In the data rows, 128 means zero.
Here are some numbered points:
[179 106 119 108 150 163 135 083 093 134 110 133 139 075 133 168] 0
[082 077 172 079 101 159 186 090 080 204 219 188 167 102 147 095] 1
[132 142 134 178 106 087 104 197 192 085 111 110 119 180 158 143] 2
[135 123 107 155 103 098 116 170 148 106 104 111 103 135 140 096] 3
[098 158 121 082 131 129 177 102 078 136 201 182 170 097 179 149] 4
[162 099 137 092 104 129 144 113 086 125 087 156 120 115 114 124] 5
[161 133 130 118 104 155 153 075 014 165 197 166 164 159 138 158] 6
[120 103 155 069 176 163 140 164 129 067 135 138 138 176 101 168] 7
[090 126 162 155 165 090 138 123 175 121 113 100 118 180 121 131] 8
[126 140 128 072 131 130 100 074 137 198 102 123 082 110 119 127] 9
[211 092 111 076 120 132 154 086 068 183 043 172 160 128 176 088] 10
[164 155 111 107 105 140 098 054 141 149 088 108 105 153 105 130] 11
[190 119 096 146 159 121 137 157 152 081 107 117 157 166 139 089] 12
[108 122 110 083 103 137 136 072 078 156 214 143 174 111 177 129] 13
[102 103 094 102 142 191 084 091 105 123 096 060 136 148 104 136] 14
[078 087 094 116 151 102 149 126 067 179 116 174 105 138 135 132] 15
[141 084 104 146 137 113 144 089 148 172 078 164 136 081 201 114] 16
[095 082 101 104 146 113 119 142 134 110 109 124 147 148 109 146] 17
[092 148 144 118 153 122 138 192 170 081 136 111 164 193 157 121] 18
[077 122 133 158 174 088 166 145 127 111 109 128 141 181 159 116] 19
[187 141 099 127 092 131 125 103 143 185 134 133 139 109 127 055] 20
[201 170 086 074 146 169 132 072 124 160 235 124 182 137 150 158] 21
[092 143 093 172 140 175 035 174 161 097 116 122 135 055 103 138] 22
[180 136 134 141 097 095 119 143 110 100 122 119 115 138 113 136] 23
[098 168 143 164 068 152 114 161 164 108 097 155 151 155 133 106] 24
[073 141 174 133 111 128 171 178 152 091 119 159 133 141 142 144] 25
[150 168 101 148 128 155 132 041 100 119 125 150 162 181 105 124] 26
[118 158 108 171 105 073 127 105 153 169 082 130 131 102 158 102] 27
[033 100 159 147 110 125 092 149 153 098 115 099 099 049 098 077] 28
[105 091 165 129 171 095 115 147 153 107 109 086 152 130 097 162] 29
[107 153 138 118 146 133 127 098 138 177 163 133 125 111 162 146] 30
[136 101 132 126 095 103 157 094 104 113 141 161 118 112 107 141] 31
[147 105 110 156 092 120 102 129 166 117 122 111 141 157 096 099] 32
[153 141 103 117 151 103 151 124 126 124 143 132 111 152 159 139] 33
[083 166 167 172 167 165 131 163 118 106 127 130 064 133 123 150] 34
[165 151 095 156 163 118 107 083 138 103 114 121 174 069 141 173] 35
[168 129 141 164 107 097 149 145 147 111 109 142 102 073 127 078] 36
[154 118 107 071 121 142 142 099 124 154 189 150 150 117 099 122] 37
[192 150 157 086 113 104 151 102 148 171 085 165 132 093 109 115] 38
[139 089 152 117 135 129 139 084 000 130 175 126 180 105 157 175] 39
[208 125 096 156 084 068 120 119 126 203 060 113 108 107 145 078] 40
[088 150 161 168 087 173 137 220 134 074 111 119 111 100 113 098] 41
[175 174 100 174 089 177 098 163 115 124 081 123 136 047 100 107] 42
[145 148 110 140 122 126 132 082 122 109 121 147 160 173 124 118] 43
[137 136 122 138 167 098 157 123 157 107 150 132 163 152 152 161] 44
[130 083 144 104 095 132 156 071 093 207 173 183 142 104 158 099] 45
Which three points above are nearest to each new point? Their numbers follow each, nearest first.
[148 094 083 138 134 063 102 101 202 115 112 083 115 180 095 133] 32 8 17
[141 124 143 158 092 159 154 162 149 100 116 157 119 059 093 122] 36 41 42
[095 169 158 159 059 174 108 188 169 078 105 160 158 175 119 113] 24 41 25
[071 086 093 112 158 083 167 115 045 207 115 200 111 135 147 161] 15 45 31
[079 143 149 119 074 097 120 149 142 118 159 099 106 140 119 092] 3 32 24
[125 160 125 133 101 122 153 096 146 156 100 146 119 185 104 109] 43 11 26
[082 149 155 163 078 163 112 188 168 080 102 159 154 145 129 127] 24 25 41
[110 094 109 159 130 114 112 175 113 109 117 137 071 101 123 123] 3 36 23
[100 154 106 157 105 092 144 084 111 191 103 153 136 108 160 097] 27 16 30
[160 092 159 087 091 130 077 079 070 207 111 042 096 103 109 120] 9 11 14
[165 150 092 137 059 169 135 188 128 084 119 142 123 133 141 177] 23 24 3
[118 098 125 064 109 130 185 071 082 203 150 189 120 107 145 072] 45 1 37
[149 193 105 178 146 075 135 162 174 099 119 121 116 202 109 147] 2 8 44
[159 143 107 096 105 144 102 068 133 135 087 115 109 155 111 131] 11 43 9
[139 159 111 156 157 161 149 070 113 168 127 152 115 103 138 131] 30 0 33
[144 141 131 095 127 138 099 094 144 175 104 123 099 120 127 128] 9 11 30
[239 092 096 079 104 132 169 072 040 205 020 187 169 110 182 090] 10 5 16
[089 148 184 082 156 122 132 075 164 193 208 098 150 105 109 156] 30 37 9
[158 088 080 078 095 161 144 065 071 128 184 161 149 097 165 170] 13 37 0
[120 133 095 146 164 196 094 112 087 107 107 075 142 078 111 158] 14 0 35
[073 080 150 150 166 181 120 190 137 101 117 079 123 071 112 183] 29 34 22
[065 095 161 135 098 090 104 131 170 142 114 085 109 185 109 116] 8 32 29
[074 169 159 170 141 141 131 154 132 115 122 129 075 146 127 129] 34 25 8
[188 084 140 078 103 120 152 104 076 127 082 168 112 108 104 127] 5 31 38
[192 159 088 099 102 170 138 072 139 195 212 125 154 138 171 115] 21 37 20
[133 160 138 157 101 127 160 142 103 132 121 171 092 106 111 074] 36 31 3
[170 095 105 095 147 169 127 061 079 142 108 121 135 058 122 158] 0 5 35
[108 104 132 136 095 110 171 081 097 129 137 174 107 089 114 139] 31 5 45
[118 106 101 100 113 132 133 186 138 087 112 124 119 146 112 062] 3 32 17
[186 133 112 102 094 132 142 074 128 196 149 153 152 109 131 074] 20 37 45
[202 128 165 086 099 124 165 073 137 162 105 179 131 149 163 146] 38 5 31
[094 098 161 174 071 074 066 204 152 090 107 125 128 042 103 104] 28 3 41
[128 102 127 115 149 155 060 131 088 120 111 084 063 130 118 133] 14 17 23
[112 143 142 168 096 087 106 192 182 089 119 104 111 173 151 128] 2 3 18
[140 089 112 150 079 119 108 124 176 116 123 118 147 163 095 091] 32 3 43
[122 082 099 077 185 084 111 188 136 075 108 132 150 186 106 124] 17 7 18
[090 130 150 100 107 135 142 070 146 167 165 182 130 117 120 145] 30 37 31
[083 139 102 164 152 181 063 167 141 097 118 137 133 080 103 144] 22 34 41
[062 118 134 156 168 089 166 147 115 114 097 128 135 185 165 101] 19 8 18
[154 099 149 097 120 115 145 117 098 121 088 161 111 120 104 129] 5 31 23
[161 094 108 127 099 147 140 097 087 168 109 067 156 085 186 158] 0 16 5
[129 159 096 144 135 165 102 119 126 154 099 120 087 140 121 127] 11 9 33
[072 168 152 118 141 143 152 075 185 156 155 154 112 131 128 131] 30 8 9
[153 078 164 150 128 128 096 156 153 083 120 084 148 124 110 144] 29 32 23
[122 168 093 125 170 071 157 091 139 136 109 132 114 170 144 141] 33 44 43
[054 088 137 107 156 176 109 125 150 120 107 134 129 157 093 137] 17 14 7
[145 128 114 142 092 101 094 176 146 104 127 085 087 144 107 086] 3 32 23
[228 150 160 065 098 128 156 073 140 197 076 169 138 103 109 100] 38 20 10
[088 084 176 080 154 102 077 183 117 077 145 085 129 118 107 176] 29 17 7
[121 122 097 082 101 119 130 071 065 148 218 147 176 112 174 136] 13 4 6
[063 134 173 096 141 100 137 163 122 091 120 150 109 162 109 107] 25 19 8
[107 185 114 168 151 161 131 175 108 104 113 092 121 132 127 137] 34 41 3
[130 163 112 178 056 197 157 132 184 128 135 149 133 180 134 055] 24 32 43
[110 093 100 110 119 121 146 102 137 177 106 143 127 087 165 103] 16 30 27
[135 174 141 096 116 146 150 112 161 167 179 164 139 144 168 114] 30 37 33
[053 184 151 181 133 187 119 142 081 119 110 091 133 165 104 142] 34 24 41
[047 105 150 131 130 078 121 071 174 160 110 107 127 154 131 115] 8 19 27
[155 167 102 094 102 148 153 102 141 152 187 170 161 125 119 147] 37 21 30
[066 156 146 146 135 182 121 167 109 090 123 088 100 172 106 138] 34 41 25
[192 146 100 085 089 131 103 033 141 156 080 114 101 159 103 135] 11 9 43
[185 088 095 114 101 135 152 071 073 195 107 047 160 099 199 173] 0 39 16
[093 146 109 156 138 159 058 151 135 123 134 126 137 087 105 124] 22 42 32
[173 097 112 091 138 159 141 061 064 149 119 139 137 069 126 147] 0 5 37
[106 145 132 142 133 157 135 186 112 071 124 113 166 176 184 117] 18 19 25
[208 146 099 114 089 132 140 075 144 211 143 152 144 113 136 048] 20 38 40
[087 111 146 144 114 111 116 116 153 145 113 101 109 166 113 120] 8 32 17
[124 153 097 157 082 119 107 037 152 186 115 118 095 159 101 111] 11 9 27
[128 147 126 175 123 095 111 167 178 107 111 113 115 182 153 144] 2 3 8
[104 118 157 159 171 094 143 113 175 118 115 087 118 209 126 128] 8 19 29
[180 152 143 173 112 129 128 120 157 134 113 120 122 073 123 125] 36 23 42
[139 164 159 094 138 133 136 075 156 191 191 153 144 111 139 124] 30 37 45
